In the data rows, the value 128 means zero.
In the table below, every row is followed by its label. The labels come from one hidden rule.
np.array([140, 123, 129, 129, 192, 144, 121, 107, 230, 152, 176, 147, 084, 135, 115, 116, 138, 156, 131, 124, 146, 162,
          136, 108, 148, 139, 127, 121, 128, 127, 155, 088, 126, 119, 164, 158, 145, 114, 148, 145, 149, 059, 178, 097,
          127, 028, 190, 159, 176, 143, 123]) e
np.array([137, 135, 108, 129, 042, 117, 115, 145, 143, 121, 129, 177, 135, 122, 138, 190, 114, 146, 109, 100, 118, 106,
          100, 129, 098, 138, 138, 128, 138, 139, 086, 039, 163, 118, 088, 169, 148, 123, 090, 119, 123, 128, 114, 168,
          128, 127, 141, 080, 094, 131, 131]) e
np.array([114, 137, 119, 090, 059, 125, 114, 136, 145, 128, 138, 105, 115, 114, 164, 126, 104, 093, 088, 017, 104, 040,
          118, 165, 056, 174, 150, 097, 124, 069, 058, 029, 124, 124, 106, 170, 038, 129, 110, 072, 109, 149, 139, 104,
          126, 071, 121, 105, 163, 129, 118]) f
np.array([107, 134, 110, 112, 025, 119, 133, 144, 220, 142, 130, 138, 139, 123, 138, 135, 123, 074, 151, 069, 108, 131,
          107, 040, 093, 210, 116, 104, 119, 078, 099, 087, 116, 143, 077, 182, 130, 127, 115, 077, 041, 056, 175, 147,
          109, 103, 215, 176, 143, 150, 132]) f
np.array([123, 125, 160, 133, 000, 119, 126, 099, 060, 074, 099, 078, 213, 128, 156, 145, 104, 088, 105, 101, 115, 120,
          178, 128, 118, 152, 154, 128, 154, 141, 098, 150, 170, 192, 141, 113, 024, 130, 109, 100, 121, 222, 049, 153,
          113, 207, 045, 082, 096, 111, 115]) g
np.array([125, 124, 131, 107, 088, 123, 114, 115, 144, 108, 141, 136, 110, 124, 121, 109, 121, 082, 095, 052, 061, 085,
          151, 139, 117, 210, 128, 092, 117, 004, 112, 024, 150, 046, 108, 182, 091, 134, 132, 090, 086, 106, 172, 115,
          109, 000, 154, 128, 159, 156, 127]) e
np.array([157, 134, 148, 144, 057, 109, 126, 157, 112, 131, 105, 126, 255, 134, 106, 176, 130, 150, 080, 155, 162, 111,
          149, 112, 087, 157, 156, 139, 124, 097, 098, 165, 184, 166, 110, 187, 100, 121, 119, 111, 174, 169, 089, 081,
          118, 164, 081, 123, 046, 132, 149]) g
np.array([135, 147, 090, 099, 082, 129, 134, 074, 178, 175, 214, 091, 255, 118, 110, 095, 087, 035, 092, 084, 049, 058,
          222, 188, 172, 220, 149, 113, 110, 208, 047, 174, 172, 136, 132, 125, 008, 116, 123, 075, 123, 132, 063, 079,
          116, 043, 089, 147, 181, 190, 121]) e
np.array([128, 123, 125, 122, 225, 133, 126, 113, 115, 154, 153, 128, 130, 130, 134, 111, 149, 103, 132, 158, 125, 133,
          124, 127, 144, 167, 122, 143, 121, 084, 123, 188, 152, 117, 119, 100, 161, 120, 145, 161, 126, 137, 090, 101,
          122, 076, 106, 115, 114, 117, 141]) e
np.array([109, 140, 124, 107, 091, 135, 119, 115, 097, 121, 121, 123, 164, 137, 080, 100, 110, 114, 105, 093, 123, 093,
          138, 160, 096, 161, 146, 117, 121, 132, 136, 053, 145, 155, 099, 132, 046, 125, 111, 111, 084, 103, 130, 083,
          122, 118, 122, 148, 185, 136, 130]) e
np.array([136, 108, 129, 145, 206, 139, 121, 118, 160, 166, 161, 146, 099, 122, 131, 103, 145, 138, 181, 162, 127, 206,
          118, 140, 181, 084, 091, 136, 132, 112, 179, 197, 104, 133, 173, 085, 148, 121, 160, 143, 106, 111, 195, 139,
          140, 152, 159, 171, 194, 142, 121]) d
np.array([155, 138, 131, 105, 079, 129, 122, 103, 192, 140, 144, 111, 221, 146, 113, 132, 107, 118, 101, 004, 137, 044,
          181, 140, 142, 139, 141, 107, 124, 118, 089, 145, 149, 165, 102, 170, 066, 126, 135, 083, 120, 170, 057, 124,
          119, 086, 077, 124, 097, 139, 126]) e
np.array([140, 121, 119, 123, 203, 121, 132, 134, 182, 137, 157, 130, 113, 149, 077, 124, 113, 159, 152, 134, 050, 147,
          133, 126, 194, 121, 127, 138, 133, 135, 090, 107, 127, 115, 132, 122, 150, 115, 147, 121, 189, 126, 045, 095,
          138, 062, 131, 163, 144, 152, 141]) f
np.array([094, 137, 136, 113, 090, 117, 107, 121, 098, 097, 102, 123, 186, 103, 167, 137, 114, 082, 080, 137, 095, 074,
          090, 127, 047, 210, 124, 105, 127, 080, 106, 000, 062, 125, 108, 193, 065, 150, 083, 068, 076, 027, 188, 121,
          123, 127, 144, 091, 134, 140, 121]) e
np.array([142, 133, 120, 122, 072, 127, 122, 115, 131, 112, 128, 121, 167, 127, 127, 133, 106, 136, 144, 109, 176, 124,
          155, 122, 148, 119, 144, 136, 130, 121, 122, 105, 150, 177, 139, 087, 065, 112, 117, 108, 096, 182, 087, 123,
          115, 137, 097, 158, 098, 130, 124]) e
np.array([113, 120, 148, 149, 027, 117, 140, 146, 099, 125, 121, 132, 076, 127, 165, 101, 124, 081, 138, 176, 129, 086,
          085, 119, 110, 132, 127, 130, 144, 144, 142, 054, 115, 098, 192, 178, 102, 155, 122, 080, 083, 143, 170, 201,
          120, 133, 079, 079, 055, 083, 133]) e
np.array([117, 118, 144, 129, 186, 166, 179, 110, 057, 096, 197, 068, 022, 088, 199, 063, 127, 007, 178, 101, 019, 159,
          160, 232, 222, 048, 100, 164, 141, 213, 182, 247, 140, 132, 206, 000, 039, 170, 111, 118, 093, 086, 118, 166,
          157, 124, 111, 107, 247, 129, 110]) d
np.array([138, 132, 126, 123, 121, 127, 138, 132, 132, 122, 130, 122, 122, 113, 188, 142, 126, 129, 138, 120, 066, 086,
          183, 157, 135, 116, 130, 102, 122, 139, 134, 104, 131, 151, 148, 128, 080, 144, 128, 114, 107, 179, 093, 095,
          113, 145, 118, 150, 192, 142, 125]) e
np.array([127, 150, 133, 132, 082, 115, 131, 108, 103, 117, 114, 125, 246, 136, 130, 151, 102, 113, 084, 086, 179, 053,
          140, 077, 121, 169, 139, 109, 125, 118, 100, 114, 176, 172, 115, 181, 132, 125, 126, 141, 173, 213, 043, 119,
          122, 041, 108, 163, 097, 135, 132]) e
np.array([117, 109, 148, 153, 119, 121, 100, 183, 109, 099, 034, 177, 007, 126, 135, 164, 132, 174, 107, 203, 213, 121,
          095, 057, 041, 093, 126, 122, 178, 132, 162, 115, 069, 105, 115, 156, 214, 137, 100, 159, 130, 158, 163, 166,
          139, 208, 141, 096, 029, 087, 136]) e
np.array([132, 120, 124, 149, 167, 104, 127, 187, 128, 143, 080, 169, 162, 149, 143, 147, 145, 217, 151, 195, 164, 148,
          106, 121, 056, 086, 112, 152, 139, 083, 188, 112, 142, 117, 106, 105, 183, 127, 136, 193, 142, 134, 093, 157,
          135, 166, 182, 124, 083, 092, 126]) e
np.array([117, 119, 164, 149, 029, 109, 112, 162, 132, 071, 081, 180, 054, 121, 160, 191, 141, 212, 115, 175, 227, 100,
          088, 032, 023, 080, 128, 109, 141, 008, 146, 065, 096, 117, 097, 111, 190, 147, 107, 127, 128, 065, 223, 198,
          125, 137, 159, 118, 081, 089, 132]) e
np.array([128, 126, 110, 141, 075, 104, 112, 147, 163, 119, 091, 141, 145, 148, 109, 179, 140, 150, 096, 193, 202, 163,
          092, 034, 159, 133, 141, 114, 134, 140, 183, 128, 169, 132, 079, 158, 197, 119, 126, 162, 196, 155, 172, 143,
          119, 187, 138, 103, 091, 124, 146]) g
np.array([119, 116, 160, 144, 089, 132, 145, 105, 001, 105, 094, 119, 093, 128, 163, 101, 145, 102, 146, 208, 114, 125,
          115, 207, 121, 053, 116, 163, 137, 179, 207, 195, 139, 151, 163, 023, 087, 135, 123, 145, 151, 198, 066, 157,
          153, 208, 126, 130, 125, 113, 111]) g
np.array([136, 125, 122, 111, 150, 148, 141, 100, 091, 173, 219, 115, 153, 122, 144, 113, 122, 123, 134, 151, 134, 157,
          162, 251, 215, 085, 122, 140, 108, 171, 124, 131, 145, 155, 118, 084, 177, 136, 134, 115, 157, 152, 092, 131,
          147, 075, 116, 157, 202, 155, 135]) e
np.array([136, 123, 133, 140, 233, 139, 147, 094, 072, 127, 113, 105, 184, 158, 153, 097, 149, 107, 151, 156, 133, 132,
          131, 177, 114, 020, 113, 157, 129, 200, 172, 154, 147, 168, 176, 075, 136, 135, 142, 131, 173, 150, 122, 139,
          141, 198, 084, 131, 164, 140, 134]) g
np.array([125, 125, 144, 139, 028, 103, 112, 191, 188, 115, 063, 198, 084, 141, 126, 187, 128, 197, 086, 120, 141, 099,
          073, 008, 039, 146, 129, 128, 134, 012, 137, 053, 123, 079, 107, 190, 153, 102, 122, 143, 138, 054, 181, 174,
          114, 203, 170, 078, 080, 096, 125]) e
np.array([121, 138, 098, 114, 165, 116, 102, 200, 172, 138, 154, 179, 157, 144, 095, 159, 130, 158, 123, 041, 110, 139,
          091, 069, 122, 208, 136, 091, 130, 018, 108, 114, 130, 051, 074, 181, 119, 125, 131, 154, 122, 052, 167, 129,
          098, 147, 184, 195, 123, 122, 131]) e
np.array([122, 137, 100, 111, 039, 132, 134, 079, 112, 092, 134, 131, 255, 133, 124, 146, 103, 116, 075, 076, 111, 062,
          144, 150, 094, 154, 156, 104, 142, 129, 151, 000, 142, 141, 137, 168, 053, 138, 069, 099, 129, 108, 017, 093,
          115, 122, 084, 118, 169, 127, 128]) e
np.array([127, 122, 145, 146, 094, 112, 122, 139, 133, 093, 069, 135, 120, 122, 154, 129, 145, 124, 131, 155, 172, 125,
          109, 144, 109, 112, 124, 093, 142, 085, 110, 071, 156, 137, 131, 210, 110, 121, 098, 118, 106, 132, 177, 118,
          141, 126, 114, 046, 087, 122, 115]) e
np.array([112, 109, 142, 127, 073, 147, 139, 164, 138, 099, 163, 126, 030, 110, 169, 130, 131, 110, 175, 131, 179, 138,
          135, 160, 152, 090, 111, 132, 124, 099, 197, 040, 069, 085, 131, 156, 153, 118, 114, 132, 072, 114, 142, 154,
          123, 193, 147, 166, 129, 122, 120]) e
np.array([126, 121, 113, 142, 142, 138, 116, 168, 249, 144, 093, 139, 086, 127, 089, 110, 129, 112, 103, 099, 134, 153,
          103, 115, 115, 173, 105, 123, 136, 072, 117, 148, 107, 122, 094, 177, 180, 122, 112, 116, 154, 119, 080, 109,
          118, 048, 147, 170, 130, 146, 135]) f
np.array([097, 103, 143, 152, 102, 134, 126, 147, 024, 085, 107, 140, 027, 106, 157, 140, 117, 042, 165, 162, 196, 060,
          128, 141, 108, 095, 107, 121, 126, 091, 188, 083, 055, 116, 167, 052, 181, 159, 109, 094, 048, 083, 188, 133,
          135, 236, 161, 047, 187, 119, 096]) e
np.array([119, 121, 164, 168, 169, 099, 120, 128, 048, 109, 079, 152, 145, 139, 141, 150, 127, 196, 128, 217, 215, 138,
          123, 096, 073, 076, 135, 127, 168, 102, 197, 162, 126, 121, 118, 134, 189, 127, 113, 181, 161, 169, 155, 243,
          115, 255, 097, 055, 053, 083, 128]) g
np.array([126, 125, 140, 138, 079, 116, 130, 125, 107, 102, 122, 131, 074, 143, 177, 093, 120, 165, 119, 175, 121, 113,
          165, 184, 144, 108, 129, 138, 120, 180, 138, 162, 113, 182, 129, 107, 144, 124, 109, 159, 135, 175, 134, 146,
          122, 139, 123, 095, 157, 100, 130]) d
np.array([119, 155, 117, 113, 072, 136, 142, 073, 118, 144, 176, 124, 205, 146, 128, 125, 107, 062, 130, 104, 103, 101,
          143, 081, 160, 158, 141, 132, 105, 209, 063, 117, 156, 160, 121, 124, 027, 105, 126, 092, 133, 162, 059, 084,
          126, 098, 077, 158, 129, 171, 146]) e
np.array([134, 140, 101, 118, 126, 137, 143, 094, 140, 124, 151, 119, 167, 140, 095, 123, 105, 122, 067, 081, 020, 088,
          187, 127, 119, 191, 143, 100, 104, 136, 097, 164, 153, 147, 086, 128, 124, 103, 127, 075, 151, 128, 093, 053,
          116, 074, 100, 137, 142, 149, 132]) e
np.array([129, 138, 102, 129, 176, 148, 128, 117, 117, 130, 165, 105, 167, 096, 161, 104, 123, 072, 147, 030, 078, 120,
          124, 130, 106, 226, 134, 113, 101, 129, 099, 098, 083, 113, 181, 131, 067, 124, 129, 097, 095, 121, 095, 119,
          127, 083, 162, 150, 185, 148, 120]) e
np.array([137, 150, 115, 110, 047, 107, 073, 135, 191, 123, 074, 192, 177, 155, 060, 147, 116, 164, 061, 123, 184, 117,
          106, 010, 056, 215, 145, 075, 138, 039, 040, 050, 213, 159, 053, 243, 135, 105, 117, 113, 131, 100, 099, 101,
          102, 094, 138, 073, 072, 113, 148]) f
np.array([138, 130, 110, 136, 030, 100, 117, 147, 109, 132, 107, 151, 095, 139, 097, 179, 134, 136, 073, 206, 163, 098,
          086, 116, 094, 164, 134, 127, 151, 046, 097, 129, 113, 125, 102, 143, 147, 114, 119, 136, 154, 152, 127, 081,
          109, 097, 109, 114, 094, 133, 126]) f
np.array([134, 116, 136, 127, 101, 109, 117, 161, 148, 103, 116, 146, 119, 126, 110, 138, 107, 152, 136, 179, 073, 077,
          132, 073, 096, 178, 136, 126, 144, 107, 157, 061, 110, 125, 093, 100, 084, 113, 117, 123, 131, 123, 089, 162,
          120, 135, 135, 105, 131, 113, 144]) e
np.array([136, 137, 125, 114, 126, 132, 117, 126, 135, 153, 132, 098, 159, 142, 137, 098, 121, 099, 115, 121, 097, 127,
          157, 183, 119, 121, 123, 139, 104, 132, 084, 192, 107, 074, 151, 130, 149, 125, 135, 128, 153, 057, 134, 101,
          134, 127, 139, 176, 163, 118, 124]) d
np.array([138, 124, 120, 130, 044, 120, 118, 118, 108, 110, 084, 117, 210, 146, 111, 170, 112, 125, 101, 079, 149, 071,
          139, 076, 103, 197, 155, 109, 134, 102, 114, 121, 147, 146, 098, 149, 101, 107, 114, 115, 162, 184, 138, 113,
          118, 100, 096, 149, 113, 106, 158]) e
np.array([143, 127, 127, 120, 196, 148, 134, 108, 145, 164, 208, 102, 091, 144, 138, 127, 129, 125, 140, 051, 132, 140,
          140, 139, 180, 134, 129, 145, 114, 159, 104, 139, 139, 155, 117, 116, 104, 139, 144, 154, 133, 089, 045, 081,
          145, 022, 103, 140, 109, 144, 120]) e
np.array([130, 124, 165, 129, 083, 142, 131, 060, 163, 132, 134, 109, 184, 119, 137, 112, 112, 094, 178, 073, 068, 083,
          139, 221, 152, 115, 133, 138, 108, 187, 142, 143, 134, 145, 141, 106, 126, 137, 094, 105, 096, 112, 106, 108,
          143, 115, 081, 099, 134, 132, 124]) d
np.array([114, 126, 119, 143, 099, 137, 133, 105, 112, 109, 140, 123, 166, 119, 101, 130, 129, 120, 109, 130, 072, 061,
          108, 176, 158, 167, 138, 124, 125, 137, 121, 128, 128, 127, 145, 126, 116, 153, 126, 128, 088, 134, 142, 113,
          130, 152, 116, 127, 101, 107, 129]) d
np.array([132, 127, 092, 098, 177, 148, 116, 110, 205, 165, 175, 153, 123, 099, 087, 099, 121, 050, 140, 013, 046, 121,
          117, 180, 193, 168, 131, 106, 101, 120, 086, 082, 096, 094, 125, 173, 051, 131, 144, 116, 076, 034, 174, 095,
          126, 081, 143, 215, 255, 158, 118]) e
np.array([122, 128, 128, 122, 006, 123, 123, 134, 161, 123, 124, 120, 137, 117, 152, 144, 114, 106, 134, 171, 117, 087,
          109, 054, 074, 140, 124, 109, 125, 057, 132, 014, 068, 090, 128, 156, 129, 143, 082, 140, 120, 108, 178, 140,
          124, 157, 142, 054, 074, 116, 119]) e
np.array([135, 139, 103, 128, 110, 117, 107, 150, 179, 121, 099, 169, 119, 139, 102, 173, 107, 192, 080, 201, 188, 139,
          077, 069, 092, 175, 153, 114, 148, 047, 098, 088, 128, 083, 067, 244, 161, 106, 139, 140, 099, 026, 173, 128,
          105, 036, 189, 111, 128, 127, 134]) f
np.array([119, 114, 157, 141, 103, 097, 143, 135, 056, 077, 017, 165, 019, 118, 159, 143, 127, 142, 123, 255, 226, 105,
          098, 112, 053, 102, 123, 165, 138, 101, 142, 101, 094, 116, 130, 134, 111, 150, 106, 150, 114, 168, 188, 214,
          131, 255, 127, 025, 060, 088, 140]) e
np.array([101, 140, 124, 088, 210, 155, 128, 110, 141, 146, 156, 098, 149, 108, 139, 103, 119, 077, 164, 052, 022, 120,
          158, 212, 177, 115, 130, 138, 102, 177, 117, 101, 136, 122, 160, 104, 104, 131, 135, 051, 067, 137, 181, 094,
          133, 073, 158, 151, 255, 150, 110]) e
np.array([123, 132, 122, 120, 169, 139, 121, 117, 165, 141, 143, 147, 057, 142, 128, 130, 137, 117, 177, 069, 078, 117,
          141, 168, 140, 158, 119, 149, 128, 190, 115, 124, 157, 074, 120, 124, 128, 120, 137, 112, 146, 115, 191, 131,
          126, 155, 133, 141, 104, 128, 112]) e
np.array([150, 140, 112, 128, 105, 117, 136, 114, 125, 136, 151, 121, 255, 128, 100, 154, 117, 139, 078, 115, 159, 136,
          158, 137, 087, 112, 141, 117, 120, 158, 096, 155, 125, 119, 099, 093, 059, 097, 105, 103, 108, 192, 128, 108,
          120, 018, 110, 129, 025, 134, 126]) e
np.array([151, 144, 131, 116, 185, 131, 137, 098, 198, 147, 141, 114, 121, 134, 134, 131, 119, 161, 111, 184, 134, 128,
          141, 149, 166, 125, 130, 139, 125, 131, 102, 188, 133, 115, 123, 115, 087, 133, 135, 123, 143, 173, 068, 103,
          128, 109, 148, 166, 184, 132, 143]) e
Which label does each new row get?
np.array([139, 132, 127, 131, 206, 142, 120, 155, 136, 134, 160, 119, 081, 131, 097, 133, 133, 104, 143, 101, 086, 197,
          120, 170, 167, 132, 104, 123, 114, 120, 154, 151, 134, 127, 130, 138, 157, 119, 140, 150, 102, 034, 126, 106,
          133, 090, 149, 239, 157, 134, 130]) -> f
np.array([131, 123, 142, 139, 069, 117, 134, 127, 105, 100, 123, 155, 081, 136, 148, 114, 125, 148, 102, 191, 158, 119,
          129, 160, 109, 109, 125, 149, 141, 143, 139, 191, 138, 171, 141, 098, 109, 131, 111, 172, 137, 191, 135, 147,
          129, 159, 084, 092, 124, 102, 132]) -> d
np.array([111, 106, 138, 121, 131, 120, 125, 147, 176, 114, 118, 131, 080, 114, 156, 135, 126, 101, 105, 179, 147, 122,
          059, 098, 094, 080, 138, 125, 137, 030, 156, 069, 133, 114, 123, 133, 184, 133, 114, 155, 130, 182, 174, 176,
          141, 213, 142, 119, 141, 109, 113]) -> e
np.array([151, 123, 133, 124, 209, 125, 125, 153, 240, 152, 121, 164, 207, 133, 039, 166, 136, 217, 133, 170, 115, 171,
          098, 043, 141, 163, 127, 113, 114, 088, 153, 170, 154, 122, 107, 149, 132, 104, 173, 148, 190, 092, 105, 099,
          124, 041, 174, 182, 087, 120, 152]) -> f
np.array([107, 109, 130, 125, 035, 125, 114, 136, 099, 090, 092, 125, 135, 083, 162, 096, 121, 160, 134, 108, 099, 056,
          141, 087, 120, 177, 118, 110, 130, 148, 094, 039, 101, 083, 154, 151, 093, 141, 120, 099, 099, 145, 200, 137,
          143, 152, 104, 115, 184, 126, 106]) -> e
np.array([110, 129, 101, 082, 059, 141, 107, 138, 234, 101, 154, 108, 138, 110, 118, 118, 121, 084, 073, 017, 107, 123,
          119, 131, 164, 212, 126, 100, 095, 093, 090, 065, 140, 086, 120, 112, 054, 130, 155, 055, 082, 096, 131, 076,
          108, 059, 126, 176, 186, 159, 113]) -> f
np.array([101, 101, 158, 142, 128, 142, 120, 168, 119, 119, 092, 136, 087, 088, 126, 147, 136, 124, 179, 112, 170, 120,
          077, 158, 102, 131, 108, 140, 123, 083, 120, 053, 090, 103, 139, 120, 141, 153, 110, 147, 035, 081, 255, 198,
          136, 167, 189, 116, 153, 129, 127]) -> e
np.array([117, 135, 112, 109, 041, 148, 113, 146, 190, 167, 136, 122, 171, 116, 111, 136, 100, 079, 107, 103, 069, 100,
          122, 085, 083, 125, 120, 105, 123, 087, 105, 132, 168, 139, 096, 134, 091, 130, 126, 122, 146, 145, 125, 081,
          123, 102, 144, 140, 121, 127, 129]) -> f
np.array([110, 130, 128, 137, 152, 148, 145, 127, 023, 141, 107, 110, 051, 099, 127, 108, 120, 099, 117, 066, 077, 119,
          144, 172, 140, 091, 115, 157, 135, 147, 151, 117, 160, 157, 129, 020, 119, 144, 151, 114, 114, 097, 163, 153,
          131, 153, 127, 078, 182, 141, 111]) -> e
np.array([115, 117, 145, 134, 127, 127, 150, 150, 127, 146, 074, 120, 090, 131, 153, 123, 150, 131, 153, 252, 193, 148,
          176, 167, 149, 094, 139, 160, 146, 205, 158, 190, 110, 170, 128, 107, 133, 134, 132, 161, 139, 134, 125, 133,
          141, 214, 103, 102, 134, 115, 123]) -> g
np.array([099, 125, 150, 139, 051, 145, 132, 134, 053, 063, 096, 117, 069, 116, 146, 127, 114, 076, 128, 161, 124, 125,
          167, 128, 114, 093, 126, 148, 117, 142, 187, 173, 124, 100, 163, 160, 114, 145, 113, 124, 129, 199, 159, 174,
          137, 204, 089, 046, 087, 124, 126]) -> g
np.array([105, 142, 103, 105, 164, 164, 128, 100, 176, 155, 217, 089, 127, 090, 133, 078, 120, 011, 180, 000, 000, 104,
          196, 206, 197, 157, 130, 140, 079, 168, 115, 098, 127, 105, 169, 090, 078, 131, 157, 095, 104, 080, 141, 079,
          140, 034, 145, 154, 255, 162, 114]) -> e
np.array([146, 131, 131, 110, 199, 152, 146, 123, 141, 162, 147, 070, 127, 127, 106, 091, 127, 107, 176, 156, 035, 159,
          125, 147, 215, 098, 130, 143, 127, 148, 131, 178, 114, 118, 161, 055, 164, 136, 137, 140, 112, 119, 068, 107,
          143, 125, 156, 148, 155, 157, 116]) -> d
np.array([105, 123, 148, 133, 092, 154, 142, 116, 092, 136, 106, 125, 052, 107, 140, 101, 140, 093, 165, 119, 062, 152,
          146, 209, 164, 106, 106, 156, 134, 151, 196, 137, 073, 081, 152, 112, 180, 144, 128, 126, 081, 133, 111, 170,
          160, 225, 131, 097, 138, 124, 107]) -> g
np.array([149, 120, 131, 150, 132, 133, 155, 110, 049, 095, 114, 133, 084, 158, 182, 153, 122, 131, 137, 188, 151, 138,
          156, 120, 073, 096, 140, 148, 138, 173, 123, 170, 165, 212, 150, 077, 185, 125, 142, 138, 153, 172, 050, 147,
          138, 204, 086, 121, 068, 112, 145]) -> g
np.array([138, 125, 123, 103, 208, 147, 137, 124, 135, 139, 168, 139, 062, 120, 144, 099, 130, 051, 170, 097, 077, 139,
          157, 150, 174, 122, 106, 112, 112, 155, 104, 082, 067, 077, 166, 030, 153, 163, 136, 097, 054, 113, 141, 114,
          137, 180, 155, 174, 180, 149, 112]) -> e
np.array([123, 131, 102, 114, 135, 116, 107, 128, 155, 095, 068, 184, 128, 117, 129, 152, 124, 062, 132, 111, 075, 111,
          090, 080, 111, 166, 123, 098, 121, 009, 106, 028, 055, 084, 123, 206, 114, 143, 109, 106, 053, 074, 204, 142,
          106, 132, 144, 094, 138, 138, 119]) -> e
np.array([142, 135, 126, 126, 086, 127, 120, 152, 173, 133, 104, 186, 079, 125, 102, 156, 114, 101, 099, 040, 142, 167,
          097, 089, 121, 136, 125, 101, 120, 074, 130, 068, 100, 088, 117, 217, 105, 123, 122, 142, 105, 105, 187, 121,
          118, 079, 163, 161, 210, 115, 129]) -> f
np.array([153, 143, 117, 145, 155, 140, 130, 136, 115, 104, 133, 121, 168, 140, 151, 141, 132, 137, 139, 156, 127, 158,
          122, 135, 130, 108, 132, 153, 125, 146, 115, 209, 151, 150, 134, 137, 147, 112, 150, 098, 163, 131, 091, 147,
          125, 131, 130, 078, 082, 128, 134]) -> d
np.array([143, 131, 158, 134, 255, 148, 148, 135, 153, 182, 140, 151, 061, 147, 078, 101, 153, 156, 152, 191, 147, 213,
          118, 136, 173, 096, 103, 133, 146, 143, 124, 205, 142, 135, 111, 128, 186, 111, 174, 170, 177, 126, 119, 152,
          145, 128, 167, 229, 141, 134, 118]) -> d
np.array([145, 144, 103, 101, 206, 138, 117, 119, 192, 139, 223, 095, 236, 127, 046, 121, 104, 117, 133, 026, 095, 160,
          174, 110, 179, 203, 129, 120, 109, 079, 054, 074, 153, 114, 112, 167, 102, 112, 166, 077, 103, 098, 101, 081,
          113, 027, 141, 186, 214, 159, 111]) -> e
np.array([149, 156, 112, 152, 113, 112, 112, 126, 210, 155, 150, 143, 255, 179, 063, 153, 128, 197, 061, 173, 159, 135,
          147, 037, 148, 102, 148, 115, 132, 031, 068, 152, 163, 164, 075, 200, 133, 102, 153, 154, 185, 165, 118, 084,
          121, 077, 165, 167, 064, 127, 150]) -> e
